R: several groups of rows, each row roughly a mix of its group's hidden directions; some rows fit no group
R (101 x 10)
[[-30  27  16  16  15  -9  30 -23 -13  11]
 [  5  22 -12  -5  14  22 -11  27  -8  44]
 [  8 -26 -42  13   4 -28 -10  -9  21  -9]
 [  3  -8  -1 -23  -7  -8  19 -55   4  -5]
 [ -1   0 -21 -21  23  -5   4  46 -24   2]
 [ 40  -2  -1   0 -11  34 -11 -23  25  -6]
 [-24  -7 -16  14  11 -25   2  -8   3 -48]
 [-13  24   8 -31   4  -4   2  30 -34 -18]
 [ 21  19  10 -10 -19  -4  12 -39  20 -27]
 [ 38  11   5  -6 -16  12 -10   1 -45   2]
 [ 22 -16 -17  -7 -33   2 -28  12  25  21]
 [ 21 -12 -13   9 -36 -26  -7  18  -9  30]
 [-15  16   9  20  -8 -29 -32  23 -27   5]
 [ 23  -2  -8 -32  18   8  15 -42   8 -12]
 [  7 -16 -13 -10  -9 -29  -3  20 -21  43]
 [ 16  -3 -16   8  19  28 -20  45   7   3]
 [  0  19  16 -18 -24 -26  17   9 -27  29]
 [ 19  24  -8  18  -1  26  11 -46  -1  -4]
 [ -8 -18  -1  29  15  -4 -33   0 -13 -38]
 [ -3   7  -2   7 -28  -2 -32  41   4  24]
 [  3 -17  37  -2   6 -14  35  -8 -26 -19]
 [  1   9   6  -7  14  46  10 -21  29 -19]
 [ 24  10  22 -18 -34  16  11 -30 -18  -2]
 [ -6  20  31  -1 -10   5  16 -17 -16  43]
 [-29  19  13  -5  16  -9  30 -23  10 -30]
 [ 38  -8   0 -10 -27 -12 -20  -7  17  30]
 [-38  27   8  10  22   0  18   6 -10 -31]
 [ -1   2  -6  -1   9   4  -8 -27  18 -54]
 [  6  44  18  11 -12   3  18 -34   4 -11]
 [  5  -8 -13 -12 -45 -21 -23  -1   9  26]
 [ 20  -5  18  -5 -19   5  47 -24   4  14]
 [ 25   6  17  22 -21  10  -1 -20  -4  42]
 [-21 -17 -11 -14  15 -20  13 -30  17 -34]
 [ -9   9  22 -17  -5 -13  24 -32 -34 -17]
 [ 36   3   4   6  -5  13  25 -38 -21  -8]
 [-37   3  11 -12  -4 -37  10  25 -15  12]
 [ 11 -14 -11 -16 -21  -7 -40  27  -6  25]
 [-12   9 -23  29 -19 -26  -8 -28  18  20]
 [  0 -13 -11   8   7   6  -7 -16  24 -53]
 [  2  16  -1  -3  31  27  15 -37  18 -16]
 [ 22 -17 -16   6 -12  10 -19   0  16 -47]
 [ 22 -13  -9  15 -10  22 -16  23  -2 -44]
 [  2 -16  -5  36  25  31 -25  10   5 -17]
 [ -4   0   4 -13 -28 -27 -43  24  -2   5]
 [ -8 -34 -11 -11  16   0 -13  47  -7   0]
 [ -8 -16  11   7  24   7  20 -32  14 -38]
 [ 28   5 -23  10  16  40 -16  13  19  10]
 [ -9  18   8  -9 -23 -21 -17  21 -42 -15]
 [ -1  -3  -3 -13 -33 -26 -14  29 -10  33]
 [ 34  13   8  -8   8  23  19 -18 -38   4]
 [ 42  -8   1   0 -25  22 -23  14   0  24]
 [ 23  13 -10 -18 -16  16  -9  39 -26  17]
 [ -5 -41 -17 -15  18 -35   0  18   8  -9]
 [-19   4  18 -22 -10 -29  22   4 -27  29]
 [  1   2 -10  -5  16  -1  21 -36   6 -44]
 [-35  17  16  12  24   2   8  -2  -9 -39]
 [ 16 -25   7 -33  -7 -14   1  34 -21  16]
 [  7  -2  -4  10 -15   2 -29  28 -23 -41]
 [ 13  23   4 -21  36  -7  22 -16  17  25]
 [ -7  23  18  -7  16   7  28 -34   6 -31]
 [ 25  -8  12 -11 -31   3  18  14 -41  -5]
 [ 34   8  -3  25 -15  21 -22  -9 -30 -15]
 [  2  10  10  -7 -41 -16  12 -33 -12 -24]
 [ -2   3  10  -2   8 -11  -2 -39 -44  20]
 [-21  12  -1   4 -12 -16   4 -14  17 -52]
 [-17  19  16  -2  25   0  19 -27   1 -40]
 [  4  10   5   6  26   2  25 -35 -11 -37]
 [-14  19  -7 -15 -13 -24 -12 -14  -9  47]
 [ 12  15   6  -9 -17  -6  11 -31 -24  41]
 [ 49  -8 -10  -5 -22  24 -11 -11   9  17]
 [  2 -29 -20 -17  12  -2 -41  21   1  20]
 [ 23 -35 -16  -8  42   5  10  -6   7 -14]
 [ 27  -8 -13  13 -22   7 -24  27 -18  30]
 [-14  -6  -1  16 -19 -15 -32   8  38 -24]
 [ 23   0  -7  -2 -58  -9  -3   5  -7  10]
 [ -4 -22 -17   8 -10   6 -32  12  45   2]
 [ 13  -4  -7 -11 -28  -8   2  23  -5  49]
 [ -1  12  18 -11   1   5 -36 -15  27 -37]
 [-10   3  -1   6 -46 -37 -12 -16   2  11]
 [ 31 -12   3  18  22  31   6 -26  10 -22]
 [-36  30   0 -17  18 -19 -20 -12 -16 -15]
 [-35  22  11 -22  12 -28  12  -6   5  27]
 [-33  38  21   3  -1   3  21 -24 -11   7]
 [-25  23   3   4  -6 -16 -11  28  25 -34]
 [  1  22  21  -6 -32  10  -1 -11  44  -6]
 [-18 -11   1  -6 -16 -19   3 -31  17 -43]
 [-13   8  -2  13   9 -11  14 -24   6 -52]
 [  6   1  13  -6 -21  -4  -2  13 -39  42]
 [ 27  -8 -26  24  10  24 -27   1  27   4]
 [ 21 -31  32   0  -1 -17  23 -15 -13  24]
 [  9   3   1   5 -18   8  -4 -11  -7 -59]
 [-19  -4  15  18  -9  -7   0 -12  15 -53]
 [-27 -31  -6  -1  27  -6   0  12  36 -15]
 [ 43  -5  21 -11  -8  26  14 -14 -22  12]
 [  4 -24   1  25  32  16 -14  34  -1 -20]
 [-28   1   3 -11 -23 -32  -3 -29   1 -30]
 [  4   0 -16  10  37  31 -16  21  25 -14]
 [ 32  -2  15  -5  -9  10   7   0 -21  47]
 [ -8  12  16   1  22  10  37 -16  36 -14]
 [-42  -6  10  -1  23 -27  12  19   1 -23]
 [ 18 -18 -19   2 -31  15 -29  18  24  15]]
which group is each row in? (one row of each group first)
[-27  -4   4  17  21   4 -17  38 -30   6]
<67>
[ 17 -32  12  14  20  18  23 -33  -8 -11]
<112>
[ -2  12 -16   3 -21  -5 -27  26   4  44]
<119>

[-3 12  0 11 43 23 -4 33 19 -7]
<112>
[-36  15  19  -9  11 -17  25 -23  -6  26]
<119>
[ -5  15  27 -10   1  -1  33 -11 -18 -39]
<112>
[ -9  13   4  22  26  31  -1 -25  25 -22]
<119>
[-21   8   4   9  36  14  16 -13 -13 -39]
<67>
[-13   1  -5  19 -22 -12 -33  17  24  32]
<119>
[  4  10   2  -7  17   9  32 -40  10 -30]
<67>
[ 15  21   6   6 -17  -1  10 -48  -7  26]
<112>
[ 28  10  12  -4 -38  11   1 -27 -12  27]
<119>
[-30  18  10 -18  22  -4  35 -19  -2 -20]
<67>
[  8  17  11 -30   7 -19  26 -19 -35   7]
<67>
